In the rows, zero is written as 128.
The rows of R fall into a few groups, and each row is roughly a mix of its group's hidden directions.
R, 152 rows:
[[135 136 161  92 135 162 181 124 134 119 133]
 [150 124 132  77 162 147 152 142 128 162 134]
 [ 91 116  87 139 112 124 149  85 120 151 140]
 [153 170 133 122  88  88 132 110 133 151 125]
 [ 73 120  86 148 150 137 118 149 132 118 119]
 [106 156 159 118 161 130 120 178 130 106 121]
 [ 80 128 101 114 123 136 153  84 128 147 148]
 [158 144 155 166  93 106 137 150 155 117 125]
 [132 137 139  67 139 141 165 108 132 149 119]
 [160 144 137 162 147 118 102 160 105 132 165]
 [163  93 140  79 129 150 144 119 103 114 129]
 [ 82 108 115 131 123 148 156  80 124 138 144]
 [116  98 119 180 143 158 114 113 115  97 121]
 [150 146 169 157 121 119 118 173 133 100 116]
 [ 88 112 100  87 122 158 129 110 153 111 123]
 [134 182 118 143  98 107 150 161 144 141 127]
 [131 122 118 175  95 105 105  89 110 120 140]
 [ 88  88  89 133 137 147 112  94 122 129 129]
 [151 124 159 151 130  94 100 107  84 120 113]
 [167 118 168  84 135 116 141 150 122 149 138]
 [108  93  93 159 128 153 120  86 125 111 124]
 [ 99 104 126 122 115 167 146 109 139  93  91]
 [131 130 126 127 141 131  92 192 135  98 126]
 [152 155 155 165 101 101 127 156 156 117 119]
 [ 93 103  88 140 122 135 145  88 141 149 149]
 [151  89 111 170 133 141 144  85 128 135 142]
 [191 144 155 134 129  95 127 143 118 139 137]
 [151 156 176 143 122 125 115 161 135 115  94]
 [160 117 155 163 142 107  94 130  91 130 147]
 [ 97 149  90 166 109 110  92 126 117 125 142]
 [126 128  83 144  98 118 149 110 141 153 169]
 [126 104 117  97 141 137 146 113  81 161 158]
 [158 130 151 175  94  97 127 146 151 124 128]
 [174 101 172 139 133 108 147 139 141 144 111]
 [113 118 116 114 103 126 133  60 107 128 115]
 [ 72 128 115 141 138 162 109 102 103 134 144]
 [110 143  76 141 117 123 169 103 134 129 154]
 [111 119  96  96 166 131 141 167 148 151 122]
 [ 96 122  82 106 113 117 137  81 119 138 117]
 [109  81 106  97 133 153 142 105 122 158 144]
 [148 151 129  77 148 127 150 114 109 145  91]
 [117 138 125  75 114 146 163 147 166 129 118]
 [152 180 142 134 105 103 155 145 145 146 147]
 [106 134  97 149  98 115 179 124 151 120 146]
 [137 140 159 144 118 110 107 178 165 110 127]
 [116 182 147 136 140  83 135 147 132 149 121]
 [113 124 118 191 120 113  94 149 132 140 143]
 [102 145 127 151  90 143 146 127 168  97 105]
 [103 105 105 182 138 127 115 121 127 137 169]
 [ 87 155  81 145 107 133 134  96 139 124 136]
 [164 163 158 134 103  90 122 157 134 124 115]
 [173 119 140 135 151  93 128 121  86 151 115]
 [142 173 162 133 118 110 111 169 142 116 105]
 [121 146 140 130  85 119  93 177 136 130 107]
 [ 70 128 114 132 117 160 121 111 155 102 118]
 [156 144 155 178 158 111 124 132 111  99 119]
 [117 150 115 123 107 137 174 107 177 144 136]
 [100 161 110 155 126 101  92 157 134 102 117]
 [169 106 124 168 111  89 129 140 117 142 152]
 [153 128 178 114 162 117 115 164 106 132 137]
 [109 110 105 154 137 145 107  70 109 137 134]
 [157 164 158 103 115 139 145 164 157 122 115]
 [176 132 153  95 149 133 164 136 132 138 152]
 [117 107  84 129 168 120 131 106 115 118 168]
 [ 84 141 109 114 113 150 164  86 119 128 139]
 [156 136 120 129 125 100 148 117 154 175 166]
 [143  95 135 111 184 162 136 119 111 134 142]
 [153  88 132 162 132 113  82 137 119 108 111]
 [ 82 182 127 101 121 111 148 131 134 121 133]
 [145 108 135 110 157 173 139 117  86 101 125]
 [169 117 126 120 139 136 117  91  96 165 155]
 [120  93 134 176 122 134  86 107 105 113 125]
 [ 95 144 118 110 148 140 106 177 154 110 109]
 [115  80  99 166 137 133 107 143 122 100 112]
 [ 93 172 135 128 115  94 128 113 114 102  97]
 [139  88 142 150  92 143  87 119 107 120 109]
 [ 72 119 108 112 139 149 149 117 155 120 100]
 [109  91 132  81 162 163 135 125 119 128 121]
 [109  97  80 122 125 102 102  91 119 132 116]
 [106 143 107 173  97 100 115  96 117 113 133]
 [119 114  99 150 138 140 116  80 111 121  83]
 [110 104 112 136 157 145 146 170 156 145 161]
 [175 142 151 114 106 112 162 134 142  91 130]
 [ 98 176 150 123 127 162 118 110 103 130 154]
 [159 162 149 137  90  87 127 156 135 131 133]
 [163 104 127 119  82 117 136  94 130 125  92]
 [167  84 131 124 159 144 134 105 107 114 156]
 [126  94 110 117 158 153 149 102 155 153 160]
 [123  86 136 162 140 154  95 129 110 103 101]
 [159 136 160 111 160 138 118 176 122 117 104]
 [167 149 180 106 136 116 120 161 133 133 123]
 [118 116 133 165 130 141  85 132 123  87  94]
 [116 133 139  94 128 124 173 134 157 172 143]
 [167 153 165 162  96 115 123 126 122 112 108]
 [107  81 115 124 157 176 133 109 124 114 135]
 [179 100 163 113 149 123 139 140 100 142 137]
 [136 114 144  64 121 156 138 140 149 150 129]
 [109 142 131 102 112 158 172 107 157 148 104]
 [124 161 133 184  94 115 101 130 118 124 143]
 [126 127 116 173  71 141 120 135 126 109 105]
 [ 89 106 118  97 131 168 160 118 156 127 134]
 [152 127 175 110 156 154  92 136 105 118 120]
 [118 187 127  93 116 121 134 112 124 162 136]
 [158 158 157 135 108 117 117 183 135 118 119]
 [ 95 127 151 113 164 126 124 116 112 112  76]
 [150 113 121 109  95 180 155 138 151 113 122]
 [166 159 162  99 134 121 156 157 142 143 137]
 [ 89 147 112  67 137 134 133 128 146 145 125]
 [163 155 160  85 126 124 149 154 145 144 138]
 [143 117 114  93 117 120 166  97 131 171 150]
 [103 148  75 125 162 150 152 133 138 149 131]
 [108 141 122  91 172 130 110 144 138 153 165]
 [102 102 111 170 105 142 118 117 166 100 122]
 [172 126 150 100 122  85 109 102 134 149 128]
 [ 76 110 120 144 149 146 119 109 128 154 166]
 [169 136 162  82 151 134 135 152 134 135 110]
 [ 92 148 108 105  92 143 164 118 159 131 136]
 [119 102 125 194 115 133 108 135 120 100 131]
 [163 149 149  88 130 123 149 167 142 144 149]
 [117  89  90 125 153 134 153 165 148 112 116]
 [ 89 123 113 109 124 160 140 125 160 141 174]
 [103  86 144 123 177 147 104 125 115 134 107]
 [148 139 112 141 145  90 115 109  99 175 145]
 [185 148 151 131 130 102 117 151  99 136 139]
 [157 109 165 176 119 121 106 135 129 101 146]
 [151 169 166 116 138 119 136 177 127 128 140]
 [178 137 163 154 112 115 117 160 131 127 104]
 [137 146 131  75 128 114 147 153 141 162 157]
 [154 126 162 156 135 123  97 171 121  98 114]
 [ 86 129  91 134 131 161 141 137 165 111 106]
 [106 143 140 139  97 116 124 148 149  82  89]
 [ 90 114 139 167 155 137  90 110 109 108 126]
 [158 119 138 100 140 109  87 129  95 112  93]
 [169 153 167 103 123 102 140 163 123 138 129]
 [126 142 121 149 148 106 154  95 140 183 119]
 [161 126 156 149 119 143 104 140 104  82 103]
 [141 137 142 142  91 114 106  82 104 149 100]
 [169  98 145 141 118 109 131 114  90 152 158]
 [ 84 152 110 115 123 126 144  96 134 145 173]
 [125 121 126  67 151 129 162 112 145 150 136]
 [145 164 125 111 100  75 124 125 126 159 119]
 [180 152 156 129 142  99 122 157 137 142 146]
 [ 85 102  89 119 139 117 130  95 136 142 157]
 [161  89 111 109 144 117 121 150 131 101  87]
 [125 103 130 173 152 102 103 110  87 129 135]
 [ 85 139  97 113 150 162 149 145 159 130 130]
 [112 119 115 101 124 178 169 127 157 134 113]
 [114 165 112 123 122 124 152 133 159 159 174]
 [122 125 130 191 123 118  98 132 108 101 106]
 [116 123 120  77 163 154 162 145 139 142 119]
 [165 137 172 112 167 114 153 132 120 149 139]
 [131 133 126  71 143 139 162 145 148 156 149]]

Each list below has two rows that fit no group; the rest each fit one group, if only roughly. Name those rows in the order they come.
  q_39: [154  88 146 101 109 142 119  86 109 151 136]
  q_325: [ 77 138  79 111 136 114 128 107 145 134 141]
  q_539: [130 132 106 124  74 112 149 103 167 141 141]
  q_963: [ 89 137  78 102 148 137 135 113 152 106 130]
  q_188: [181 127 163 127  80 134 136 139 123 130 125]
  q_421: [127 139 143 151 154 148  94 185 127 114 135]
  q_177: [164 154 145 113 134 110 140 187 130 133 135]
  q_685: [167 184 128 121 132  89 137 139 124 131 116]
  q_201: [114  91 131  96 136 171 135 121 153 145 159]
  q_711: [ 96  88 118  97 162 153 144 103 129 138 138]
  q_116: [108  91 100 180 113 114 105 108 124 124 126]
  q_522: [ 96 100 108 114 154 174 129 118 108 103 113]
  q_260: [157 162 167  98 114 112 131 141  98 148 114]
  q_737: [116  85 147 136 100 156 101 123 154  97 114]
  q_685 q_260
  q_869: [ 97 127 107 120 128 139 167 109 160 169 149]
  q_172: [ 80 103  73 130 120 147 138 128 134 134 136]
  q_853: [158 165 174 143 125 104 124 150  99 128 130]
  q_276: [106  83 112 109 176 151 116 114 116 126 139]
  q_710: [139 134 131 165 103 141 145 127 181  95 135]
  q_830: [116 100  99 146 147 129  74 108 111 109 113]
  q_741: [135 139 120 177 111  91  91 144 143 131 148]
  q_100: [121 138 139 183 144 107  97 152 108 101 124]
  q_709: [ 92 149 119 173 121 117 104 129 125  87 111]
  q_590: [110 125 120 160  98 160  93 125 153  92 132]
  q_389: [ 89 121  79 154 145 129 124  97 105 119 132]
  q_542: [156 125 119 144 147  98 134 119  95 166 167]
  q_629: [105  82 125  99 148 141 162  96 138 138 140]
  q_194: [143 170 160 143 114  96 122 173 133 127 124]
  q_236: [116 186 123 117  91 107 116 153 115 115 123]
  q_853 q_389
  q_724: [150 115 128  81 118 133 169 132 169 142 125]
  q_112: [ 97 110  91 155 112 152 120  90 116 101 125]
  q_802: [146 124 113 194 106 135 123 114 132 106 148]
  q_555: [ 96  87 102 142 154 143  86 120 113 117 130]
  q_376: [108 143 106 118 143 150 177 169 145 113 137]
  q_662: [106 160 133 160  95 164 119 106 140 103 146]
  q_319: [103 145 144 175 128 112  90 130 109  94 128]
  q_600: [181 148 180 117 136 114 130 146 126 128 131]
  q_609: [162 113 150 176 113 102  90 131 129 129 133]
  q_186: [172 108 178  96 153 137 130 130 131 128 122]
  q_832: [105 105 108 165 141 126 115  87 111 147 162]
  q_623: [159 116 159 122 158 124 133 181 154 128 138]
  q_290: [109 153 112 126  99 133 138 122 149  97  74]
  q_793: [121  99 100 133 137 155 132 148 115  81  92]
  q_724 q_662
  q_970: [126 113 107  81 131 170 144 156 156 123 136]
  q_378: [133 130 142  73 144 118 149 113 133 169 152]
  q_300: [184 110 154 152 100 136 130 157 139 120 121]
  q_248: [119 122 120  83 130 153 179 110 137 152 140]
  q_199: [ 83 120 111 148 177 142 130 150 137 140 150]
  q_833: [ 83 129 110 123 119 131 116  75 112 156 141]
  q_128: [172 143 159 152 125  98  90 143 112 136 128]
  q_933: [121 167 133  97 164 108 149 169 125 138 118]
  q_417: [ 96 123  81 105 153 149 159 141 147 129 144]
  q_973: [ 95 129 109  88 123 153 150  88 141 147 145]
  q_300 q_128
  q_152: [157 158 122 158  96  98 107 100 101 125 134]
  q_641: [154 127 144  86 137 146 166 159 144 152 144]
  q_896: [126 152 149 155 157 119 108 181 132 110 108]
  q_505: [140 116  83 130 123 116 156  78 120 143 153]
  q_301: [137 112 110  80 127 133 174 129 149 161 130]
  q_677: [ 91  92  97 125 164 160 115 141 115 119 117]
  q_702: [125 110 118  67 146 159 156 133 137 143 124]
  q_106: [140 112 173 128 136 139 118 169 115  90 103]
  q_173: [102 120  93  93 157 156 149 148 152 124 146]
  q_359: [ 83 153  87 117 131 130 157 101 134 147 140]
  q_505 q_702
  q_223: [ 71 132 116 113 145 147 119 158 152 102 119]
  q_634: [138 139 162 159 148 144 114 164 146  93 106]
  q_42: [151 138 165 127 174 129 129 177 128 120 120]
  q_788: [165 125 160 175 115 114 113 117 104 136 155]
  q_292: [158 139 164 110 159 103 129 161 121 161 137]
  q_383: [150 139 118 113  97  92 154  99 134 172 134]
  q_995: [136 107 120 121 123 141 144 133 144 163 192]
  q_628: [147 168 128 153 126 113  99 181 127 119 135]
  q_176: [ 77 144  95 101 141 134 151 142 148 153 132]
  q_180: [ 89 112 111 168 147 124  91 114 111 106 114]
  q_143: [ 83 139  93 130 157 154 130  99 126 146 153]
  q_657: [105 113 113 119 111 148 136  78 105  91 109]
  q_223 q_788
  q_317: [ 68 120  88 123 138 125 117 106 106 128 137]
  q_925: [144 131 155  78 139 161 125 155 141 116  99]
  q_850: [153  97 123 123 151 116 148  95 102 152 168]
  q_196: [113  84 103 108 157 175 133 121 139 116 125]
  q_139: [137  96 117 175  96 123  98 113 101 115 132]
  q_697: [ 96 151 104 128 136 128 184 105 149 144 128]
  q_491: [150  99 173 168 145 139 101 145 125 119 140]
  q_207: [ 99 112 119  87 123 172 157 121 128 154 143]
  q_506: [101  96 108 107 114 177 134 153 147 129 112]
  q_876: [130  83 151 163 132 152 106 102  99 122 112]
  q_928: [176 136 173  90 118 136 119 149 124 129 133]
  q_317 q_207
  q_162: [169 150 142 117  75 127 156 136 140 143 139]
  q_749: [140 125 125 173 133 129 106 182 128  97 123]
  q_680: [ 77 118 113 100 125 142 129 111 118 115  82]
  q_498: [102 104 115  98 123 175 153 139 126  99 107]
  q_727: [142 111 125 134  76 111 113  86 103 142 143]
  q_184: [121  89 101 113  97 163 160 125 156 134 132]
  q_227: [ 93 134  89  84 138 131 161 114 137 148 129]
  q_208: [ 92 130  94  98 148 119 151  98 134 154 152]
  q_935: [ 94 134  81  93 125 122 149 134 145 147 156]
  q_61: [137 114 170  93 144 136 134 167 143 114  97]
  q_975: [136 124 120 161 125  82 126  98  94 151 154]
  q_191: [ 74 125 117 113 161 144 144 124 139 148 161]
  q_911: [109 123 128 165 138 116 100  88  95 136 161]
  q_552: [ 81  98 102 148 148 128  90 115 112 121 118]
  q_498 q_184
  q_526: [ 73 125 122 174 142 114 107 116 121 112 141]
  q_884: [134 152 160  86 112 118 146 154 139 107  92]
  q_286: [ 85 118 110 113 175 158 134 118 146 115 108]
  q_76: [ 96 140 128  71 127 153 149 113 146 148 115]
  q_789: [161 139 144 104 107 124 142 173 150 110  96]
  q_586: [106 120  91 176 119 142 114 126 126  87 116]
  q_388: [118 154 135 140 106 124 135 183 149  98 102]
  q_579: [154 137 122  98 148 132 152 183 146 112 112]
  q_460: [ 68 113 107 139 163 145 135 137 146 132 145]
  q_974: [100  98  99  93 134 137 138  88 109 152 127]
  q_715: [ 81 150  77 144 149 122 139 132 143 115 133]
  q_3: [ 97 121 103 168 128 118  90 130 124 105 163]
  q_76 q_388
  q_86: [ 81 143  92 130 139 135 131  78 119 138 131]
  q_279: [142 149 158 118 122 110 131 172 137  98  87]
  q_11: [ 87 125 147  94 161 162 119 108 125 138 153]
  q_160: [152 166 142  89  92 111 133 135 142 114 100]
  q_454: [122 125  91 138  95 121 156  86 138 158 149]
  q_967: [110 117 113 119 125 146 177 102 130 170 154]
  q_171: [ 83 121 128 171 127 143  94  97 123 117 115]
  q_624: [ 99 115 106 154 112 100 116  86 133 155 157]
  q_594: [106 128 120  81 180 150 123 124 110 143 133]
  q_31: [156 127 164 163 121 125  86 152 100 121 129]
  q_857: [161 119 165  98 146 160 145 161 144 129 116]
  q_171 q_31
  q_811: [ 96  97 105  97 134 162 153 139 151 107 118]
  q_836: [ 82 118 114 151 131 170 140 116 111  94 143]
  q_481: [164 137 120 129 130  88 121 179 148 139 107]
  q_249: [112 129 134 182  89 122 123  92 118 123 148]
  q_625: [173 128 136 177 132 101 106 116 108 124 109]
  q_437: [106  77 127 116 147 158  93 147 127 128 105]
  q_598: [118 129 111 155 137 155 161 160 169 111 153]
  q_488: [ 93 110 136 161 150 144 108 140 139  92  94]
  q_796: [121 170 132 115 162 145 129 180 133 131 149]
  q_841: [103 133  83 164 128 126 116  80 112 127 122]
  q_45: [ 87 102 101  93 137 165 138 140 147 142 122]
  q_477: [ 86 118  90 158 117 147 105 124 134  99 105]
  q_811 q_598
  q_440: [112 147 135 110 114 142 139 175 167  97 108]
  q_391: [116 122 105  94 157 167 159 143 160 120 138]
  q_647: [149 151 154 132 103 109 137 182 151 125 107]
  q_192: [142 125 132 172 116 140 106 155 111  80 110]
  q_54: [153  96 136 127  98 134 120  80 122 145 164]
  q_825: [ 84 127  79 117 163 140 140 129 148 114 132]
  q_723: [142 124 138 155  93 113 105 135 124 126 188]
  q_527: [127 164 121 156 113 104 168  84 136 137 126]
  q_959: [ 98 106  96  79 119 138 135  97 121 147 138]
  q_47: [ 70 155 118 104 123 143 143 129 158 110 115]
  q_513: [140 116 142 183 128 133  82 155 118 120 126]
  q_6: [ 92 100  83 146 151 149 113 113 115 112 111]
  q_899: [101  89 115 174 121 136 117  97 149 123 109]
  q_647 q_6
  q_839: [131  86 104  93 133 128 144  93 126 164 144]
  q_274: [139  68 122 157 112 157 106 114 124 113 131]
  q_568: [ 73 156 114 115 133 157 148 102 138 134 146]
  q_524: [ 75 115 104 160 107 140 125 111 154 108 132]
  q_856: [105 148 100  93 114 140 149  77 131 144 121]
  q_340: [189  98 149 108 123 117 142 145 125 152 131]
  q_854: [165 161 151 154 117  87 111 155 134 129 117]
  q_687: [174 151 153  87 142 118 131 144 103 143 114]
  q_874: [169  83 140 141 119 124 119 116 117 156 165]
  q_699: [ 92  99 114 137 110 170 159 103 149 116 125]
  q_274 q_568
